(in the rows, 128 means zero)
One turn sends every row of this set to another row. A few are shown first. Where does it send the rows asked after them?
z97: [107 118 126 145 124 113 169 182 149 103 121 105 121  85 135 120 108  96
 126 155]
z504: [141 109 151 117 141 107 141 168 169 112 113 121 132  93  90 105 121  93
 153  95]
z716: [128 127 144 100 141 120 115 141 162 118  97 117 121 111 101 105 134  72
 171 112]
z465: [131 130 171 134 136 137 110 135 136 118 116 161 132 103 135  92 124 122
 163 124]
z228: [145 134  86 103 152 120 139 156 142 128 104  92 143 148 103 144 134  70
 138 115]
z705: [122 119 148 105 148 115 107 169 142 120 109 116 112  96 104 137 114  92
 160  88]
z886: [152 106 122 124 119 111 164 131 133  92 123 133 144 115 110 116 130 180
 116 127]
z150: [147 131 137 121 139 152 127 100 113 115 114 136 154 137 136 109 145 159
 145 131]
z453: [156 117 152 136 141 144 129 134 115 112 125 158 145 116 145  99 124 164
 145 123]
z774: [146 127  90 110 157 114 142 179 132 128 115  95 141 134 102 162 122  86
 126  98]
z68: [ 99 132 112 136 130 122 148 180 122 115 124  96 112  98 150 143 105  91
 129 156]
z648: [126 113 118 122 131 137 131 124  86 114 120 133 131 114 136 159 133 172
 137 122]
z913: [158 123  91 114 153 112 161 168 152 122 114  96 153 137  93 138 129  81
 126 108]
z499: [105 135 107 136 124 125 160 161 140 111 115  98 123 109 147 117 117  78
 137 173]
z611: [134 131  88 102 150 119 130 157 140 129 101  95 139 142  93 146 132  75
 135 100]
z728: [128 141  77 123 149 123 149 174 127 133 108  94 142 140 117 159 121  83
 122 128]
z50: [ 92 128 122 133 129 121 142 178 131 111 117 101 106  89 145 140 107  91
 133 154]
z339: [160 118 143 134 141 140 147 122 118 112 127 141 162 123 128 109 136 175
 130 115]
z625: [135 120 113 120 123 143 145  91 111 109 104 131 143 134 132 118 153 150
 151 151]
z610: [129 128 172 135 139 134 106 146 126 119 120 161 129  99 137 105 117 130
 158 114]
z582: [151 124 150 131 139 148 122 123 116 114 121 156 143 123 151  96 130 155
 153 132]
z654: [136 127 113 105 115 128 133  97 127  96 101 127 132 139 127 113 147 152
 139 155]
z744: [124 120 118 104 127 123 119 131  98 103 116 125 120 118 129 154 123 177
 127 122]
z939: [149  99 123 138 125 127 174 124 118 104 126 139 154 110 119 121 139 174
 127 130]
z801: [142 121  93 111 153 111 142 174 141 127 111  97 143 131  85 148 122  87
 124  87]
z777: [138 125 173 140 136 130 119 145 137 116 122 162 136  96 130  93 120 131
 156 115]
z602: [148 122 152 131 142 148 115 133 105 115 123 157 138 118 150 109 125 161
 148 123]
z205: [148 124  92 110 149 113 151 158 154 124 105  98 150 138  83 128 134  78
 130 103]
z279: [115 122 116 146 126 115 176 185 142 107 129 101 128  94 138 122 107  95
 123 157]
z67: [141 133  80 134 148 117 166 184 137 127 115  96 150 133 109 151 118  92
 113 123]
z909: [138 140  75 128 144 122 163 165 142 127 106  95 151 143 111 137 128  78
 123 137]
z209: [100 130 121 134 123 122 155 161 148 107 110 102 117  98 141 114 120  77
 140 171]
z930: [142 126 141 123 144 147 120 121  97 118 122 137 146 125 138 134 131 174
 134 111]

z339 -> z150
z777 -> z465
z499 -> z68
Where do these go?
z913 -> z228
z909 -> z728
z648 -> z939
z453 -> z582
z97 -> z209
z504 -> z716
z611 -> z801
z744 -> z886

